Here are some points, each followed by its number:
  2 -12  14  -3  12   5  -4  28   8 -23 -29  63  -4  47 -31 -13  40  30  33  34   0 -33 -40  38 0
 26 -11  11  17 -38 -29 -49 -49   6 -77  40  29  25   1 -10 -38  30  38  10 -11  21 -47 -38  40 1
 14  32   7 -20 -26  45 -13  -8  17  -3 -10   5  -2 -43  13  22  -5  -1 -21 -29  -9   0  -3  21 2
 28  14  45 -11  -7 -29   4 -12  -4 -45 -14  25  25   1  10 -21 -10 -15  54  -9  24  -3 -31   5 3
 28 -21   3 -26  57 -32   0 -53 -36 -72 -16  20 -39   6  22 -36 -27  26  48  14 -32 -41 -16   3 4
  16   -3  -16  -22   33  -98   16  -26  -16  -74 -106   85  -96   54   22  -10  -46   50   -8  -37 -127  -63   71   26 5
 28 -29  42  41 -80  28   6   9  47  47  53 -45  43   1  37  50   3   8  16  32 102 -34 -82 -45 6
  0  12  -3 -16   0  -4  -3  -1 -39   8  35 -18 -57 -25  -8  19 -28 -37 -33  20 -24  49  -7  13 7
-30 -13 -13  12  -3 -44  20   7  -3  -7 -45  16  12  51 -56  -7   7  15 -16 -18  25 -49  12  27 8
-39 -51   5  48   9   2 -35  32  38   6 -37 -11  36  34 -14 -47  -7  29  31 -11  67 -38   7  27 9
  7   4 -41  11  42   3   7   4 -48   4 -15 -13  -2  -1 -38   5  12 -27   1   7  26  60 -31  37 10
 43  20  19 -49   8  17  35 -23  -2 -16  16  13 -19  -7  34 -15 -34 -14  12   9 -47 -16  31 -69 11
  8  27   9  -8 -16   2   9 -34 -21   1  -7  80 -32 -32  35   2 -41 -17 -12 -22 -53  -7  25  25 12
-12 -25   7  20  40  -1  -5  23  45  -7 -70  19  28  58 -42  -7  -1 -12  37 -38  42   0 -30  21 13
  8  -3  98   6 -10 -59 -23  -8   5 -49 -11  62   0  27  24 -59   0  36  28 -25  30 -85 -20  -1 14
 -3 -18  26  17  -4   7 -27 -27  14   4 -26  28  24  28   4 -21  13   8  41 -33  53 -33  15 -13 15
  4  21 -48  42  42   5  42  39 -10  11 -39 -80 -33  28 -44  79 -23  -3 -42  30 -17  55  41  52 16
 30  71  17 -17 -60  20  -4 -62 -29  17  67  18   9 -50   2  22  -8 -41  -7  -6 -16  -8 -46 -19 17
 -4  34  -5   5  41  60  44  16 -42  68 -55 -18 -13  -2 -50  10   4 -43 -53  37  -7  77  16   7 18
  -6   30    7  -49  -32  -11   36    0  -33  -22  -48   52  -79  -58    9   15  -22  -26   -2  -44 -115  -62   48   -8 19
 -9  -2 -26  11 -32  -1  22  17 -44  27 -34  19 -32 -27  14   6 -16 -37 -11  -2 -36 -15  60  26 20
-36 -25  37  37 -19  20 -14  15   2  25  45 -32  51  12 -17   2  16 -28  53  -3 114  -1 -45  -8 21
 29 -15 -23 -13  13  23  27  17   9 -30  11   2   2  45  12  -7   7  -1  14  -6  -5  -3  -2  -8 22
-28 -29  32  70  37 -40 -12  35 -10  -7 -18 -18  23  71 -54 -24  30  28  64   3  83 -45  -6  24 23
 -5  27   6  14  -3 -18  29 -15   7 -10 -11   1   9 -12   2 -44  19  32 -39 -13  19  -7 -20 -17 24
-51 -57  -4  64  16 -13  -4  42  27   0 -83 -46  30  67 -24  27 -25  18  62 -67  71   4  38  -1 25
 -46  -80   15   41   98  -75  -35   13  -63  -13 -105   24  -34   84  -26  -26   -7   31   -5   -7  -23  -22   64    1 26
 -3  24  48  -6 -76 -14  -6 -16  16  16  11  -4  42   9  -1  16  20 -32  26   6  33 -12 -55 -11 27
-32 -11 -31   5 102  24  70  19 -26   8 -73 -16 -40  65 -17 -27 -38  16   1   5 -59  35  71  48 28
  5 -13  19  40  33  -1  25  19  -4  -8 -28  21  -3  -3  26 -30   9  58  21 -15 -47 -23   6  -7 29
-29  -7 -37 -15  93  11  34  39 -16  22 -74 -20 -30   9 -12  -4 -18   9 -17  37  -1  30  46  18 30
 15  34 -19 -16  15 -37   8 -31 -28 -72  13  11 -15  -9  -4 -30   3  21   3   0 -91 -13  27   9 31
 -33  -32    3   54   48  -53   38  100   43    6 -108  -39   53   62  -19  -37  -32   35   25    3   54   -5   47   33 32
  21   18   67    5 -127   15  -43  -16   37   10  127   10   92  -52   35  -33   67    2   25  -12  104    3 -109    0 33
 -2  -6   5  16 -18  75  28  28 -18  44  68 -16  13 -39  -1   3  28 -72  -4 -38  80  58 -36  17 34
 44  12  25  11  21 -59   7 -50   2 -55  41  68   8  -4  15 -31  13   5   0  18 -66 -65 -37  -1 35
  25    5   -2  -49   -7  -10    8  -59  -19   -7   12   16  -46  -18   57  -14    4   18  -20   34 -109  -24   -3  -16 36
  9  18 -75 -29  32  77 -13  23 -46  43  16 -37 -19 -63  34  18 -61  -6 -79  14 -58  46  -8  13 37
-18   4 -21 -22 -12   5 -12   8  39  28  48 -39  18 -17   6 -13   8  23  -1  16  42  -9 -28 -11 38
 -9 -39  30  32 -49  22   2  -1  65  51  73 -48  53 -23  24  10  18   3  27   8  83  -7 -64 -22 39
-11  -4   5   2 -31 -24  26  45  20  56 -52 -35  24   7 -38  13 -33  -9   0  33  49  -7  44 -48 40
-13  20  -7  -8  -6  -3   6 -27   7 -60 -31  21  -4   5 -34 -46 -31  28   2 -23  19 -22   5  26 41
  8 -12 -52  10 100 -26  19  14 -10   8 -45 -26  -4  52 -27   5  -6  23 -20  19  -1  37  58   9 42
-30  18 -35  26   1  21   9   8  -3  28   5 -48 -20 -12 -32  50  -6  -8  31 -29  11  25  17  35 43
 10 -43  67 -10 -12 -26 -64 -16  37 -78  21  52 -11  15  40 -20  27  18  18 -11  49 -67 -67 -21 44
  -7   11   25   -8  -90   53  -46    0   20   32  101   -1   51  -54    0   35   21    2   20   -9   83  -39 -109  -18 45
 -33  -45  -10  -20   71  -60  -39   54  -31  -54 -112   34  -32   88    1    1   17   52   47  -19    5  -49   41   19 46
-28  -4  45  15 -49 -26  -1 -13  27 -25  53  30  60   1  12 -10  57 -22  11   3  42 -72 -53 -24 47
 -16    8   17  -19   -2  -43  -34  -17  -29 -117  -32   59  -40   25   12   -1    7   19    4   31  -27  -65   13   29 48
-17  30 -32 -31   8  26   4   9  -9  11   1 -27 -17 -19 -11  33 -21   8 -13 -27  -6  38  42 -37 49
  3 -38  54 -12 -61 -68  -8 -46  55 -30  26  -2  -3  28  64 -11  16  63  33   0  54 -73 -13  28 50
  46   27   31  -22  -70   23  -15  -54   48   55   72   45    8  -39   49    8   31  -39    5   -4   29   27 -102  -20 51
-38  27  -6 -19  -1  -6  26  -8 -27  49  -5 -35 -31  28 -19  20 -28 -32 -28  12  22  31  40  16 52
 -6   1  -1  -9  20 -47  39   6   1  -2   1 -38   5 -16  -1  38  -8 -18 -27  43  -8  31  14  -2 53
 -6  -6 -14  10   8  -1  12  -3   4  28  -5 -19 -15  27 -17   4  -6   9 -16 -16  -6  55  47   3 54
 45  18 -17 -39 -77  76 -33 -58  17  22  59  -3  10 -89  28 -16  34 -30  -2 -19  25  31 -31 -27 55
 39   1  46  -7 -82  45 -25 -16  54  12  43  57  14 -57  57 -16  38  35  15   5  14 -31 -84 -25 56
-36 -30  10  33  18 -46  20  39  19 -15 -38 -52  36  51 -32  -1  19  11  18 -21  44 -16  33  36 57
  9  17 -10   8 -37  15  16 -26 -23  -4 -16 -19   4 -23 -24  38 -14 -38 -17 -15  18  36 -27  16 58
 39   2 -47 -17 -21  48 -26  29  33  38  22 -33  35 -26  19  -2  -3  -4  -3  -6 -20  57 -32 -45 59
New points follow, each followed by the numbers of its five nearest points above, smallest number first.
  2  11  26   0 -12 -24  28  -6  -5 -32 -23  37   6  -7   2  -3  59  -5  32  29 -16 -47 -29  37 0 3 24 29 35
 -2  35   6  -2 -45 -27  -9 -58  -1 -22 -11  36 -34  -9  -7 -15   1 -13   6 -22 -15 -58 -19  17 2 3 12 24 41
 22  39   2  -9   0  13   8   6 -20  47   0  11  -7 -39 -18  26  -6 -31 -12 -31 -40  29   5  10 2 7 20 49 58
 -31  -46    9   26   62  -81    0   59   16   14 -112  -50   17   66  -38  -14  -42   37   31  -17   57  -40   47    2 9 23 25 32 57
 -9  14 -22  -1  27  49  12  15 -27  14 -29 -71   5  -5 -35  53 -47 -25  30 -20   6  73  22  17 10 43 49 54 58
-36 -66 -33  36  64 -43 -16  26 -16  -8 -44 -57   8  59 -64 -15  30  19   4  33  59  -5  14  10 8 9 23 42 57
 -3 -10  -4   6  29  -9 -11  22 -16 -11  27 -44  -6 -20 -19  11   7 -10  18  61   8  14  20  -6 7 10 38 53 54
-29  -8  -1  27 -28  -9 -10  32  28  15   8  -2  40  -6 -29  13  22 -21   0 -15  76   9 -25  17 15 21 27 38 58
 13  22  -7 -23 -35  46  -2 -13  10  36  36 -52   3 -29  33   5  22 -33 -30 -10  -9  45 -25 -10 2 38 55 58 59
  3 -26  -1  10  27   2 -17  10   0   0   0 -58 -10  12 -17 -18  23   3  36  19  38  14  -6  42 10 22 38 43 57
  7 -11  36  24 -27   0 -23  -1   4 -37  42   2  28 -24 -21 -48  -8  -8  -4  -2  65  22 -43   9 1 3 21 24 38
-32   9 -54 -44  60  63 -11  40 -33  33   4  -4 -22   4   5  32 -35 -22 -14 -14 -52  58  55 -39 7 30 37 49 54
-26   8   0  -9  42  19 -12  10 -27 -14  32   7 -13  11   1  23 -20  -3 -42  -1 -10 -14  33 -14 7 22 49 53 54
 -4  -1 -46 -17 -12  68  43  25 -29   8 -10 -35   2 -55   3  32 -47 -24 -44  -7 -69  12  54 -28 2 7 20 37 49
  12   20    0  -16  -28  -32   -2  -23   -4  -33    9   47  -32   21   13  -58   -4   -5  -36    0 -111  -40   45   -2 11 12 31 35 36
  1 -46 -26  -5 -19   6  11  24  50  41  20 -40 107  19 -58  27   1  10  -1   0 127  43  16  10 21 38 39 40 57
-28 -22 -55  -4  83  12   0  37 -38  33 -61 -16  24  -7   0  12 -17   1 -16   7  24  32  58  22 10 30 42 49 54
-15 -27 -21  -2  13 -48  -4  50  -7  14  -5 -22   2  21   0  33  -9  16 -45 -29  15   2  58  -3 8 49 53 54 57
 30  18  25  10 -44 -26  -3 -27  44   4  55 -28  56  -3  14   0  44  16  17 -24  67 -13 -76   4 21 27 38 39 47
-37 -18 -11  70   5  17   8  36  16  36  11 -53  50  33 -30 -13  37 -40  23 -29 109  21 -21 -12 9 21 23 34 57
 31  -4  24 -37 -14   1 -10  -4   4 -20 -13  13  -6 -35  18  -9 -31  -9  10  -2 -72 -30  32 -20 2 11 12 31 36
-21 -23  38   9 -12 -29 -21  -8  12 -36 -28  13  14  -3   6  -1  -7 -18  30  22 -28 -33 -17  17 0 3 15 29 41
 19  20  10  27 -80  53  28 -21  17  26  71 -33  31 -46   2  18  54 -54  20  11  58  20 -16  19 27 34 39 55 58
-26  12  30   6 -33 -70  11 -30 -13 -17 -49  25 -16  54 -31 -23   1  20  34 -42  11 -39 -39   8 3 8 14 15 41
  50  -25   46   10 -108   11  -37  -17   27  -16   82    2   59  -22   70  -13   35  -11   34  -27  107  -14  -92   -4 6 33 39 45 56
-16  -3 -47 -11  55 -28  27  36  -7 -18 -66  -8 -45   7  -9  -9 -30  35 -20  -3 -98  -9  98  35 20 28 30 31 42
-16  -5  19 -13  42  -7  48  10  -4 -35   3  19   3  27   0  10  22   5  -2   3  -9 -26  14   7 8 22 24 29 53
  7  14  11 -40  15 -10  -4 -75   6 -47   2  48 -28  -6   7  -8  12  39   1   7 -14  16  10  63 2 4 12 31 41
  8  50 -13 -40  32 -13  22 -21 -16 -26 -24  39 -82  -4  74   7 -17  18 -24  20 -85 -14  36 -23 11 12 19 31 36
-23  55  17 -34 -55  35  21 -15  11  42  12   1  12 -70 -12  24  -8 -17 -15  -1 -19  15 -27  -5 2 17 27 49 58
 -9 -31   9 -15  15 -31   7  -7 -25  19   3 -15  -2  57   4  22  26  37  -9 -23  39  13  18 -23 8 15 22 24 54
 11  63  36 -76 -25 -11  -4 -22   2 -18  17   4 -42 -80  30   0   5 -35  -9   5 -93 -13   4 -27 2 11 12 19 36
  2 -16 -59   3  47  18  -2  -3 -49 -38  -1  41 -79 -26  -3  -2 -19  41 -15   4 -80  10  36  43 7 12 20 29 31
-12   2  28   2  -1  43  -6  38 -11  25  34 -35  23  11 -24  -9  37 -19 -13  11  48   8  -8  15 10 21 22 34 38
-14   1 -38  27   5  55 -48 -14 -49   8  61  20   2 -41  26   4   1 -26 -36   3 -35  24 -15  27 2 7 10 37 58
  76   12   45  -68  -98  -48   -9  -79   15  -74   60   82  -24  -16   65  -48   11   41    6  -27  -55 -110  -74   -8 1 14 35 44 56
-14   2 -72  20  77  36  12  25 -46   6 -24 -14 -53 -19 -11  40 -54 -10 -68  15 -20  31  77   2 16 30 37 42 49
 13  24  21   6 -12 -38 -38 -26 -40 -43   1  16 -54   6 -27  -5  20   2  20  -6 -33 -34 -24 -10 3 4 31 35 48
 -1  37  23 -26  48 -31  -6  -3   6   2 -28  57 -48 -66  -1  -8 -21 -28 -23 -13 -88  -2  59 -16 11 12 19 20 31
 -8 -29 -30  39  79   9  20  51  11  29 -65 -40  -8  41 -53   0   5  60  16  -9  -5 -22  43  36 8 28 30 42 57
-35  24 -34  33 -11 -37  15  10 -49  -2 -28  12 -12  13 -47  13 -15 -21 -18  36  32  46   6  32 10 52 53 54 58
 24  -2  20  17  14 -40  22 -23 -15 -32 -46  24 -41   9  32   5   0  57  18   4 -16 -64  35  -5 4 29 31 41 48
 34 -34   9 -49 -13  17 -14  -8  75  33  41 -18  31 -29  23   9 -16  39   4  19  22   1  12 -15 2 22 38 39 59
 14   3  -3 -12 -79  77 -30 -25  28  34  82 -14  11 -37  25  18  38  15 -10  14  -6  38 -27 -45 38 51 55 56 59
 12  -2  -9  28  43  41  23  -8 -37  -1  22   4  11 -32  28   1  24  10  16  -3 -40  51  46  20 10 22 29 49 54
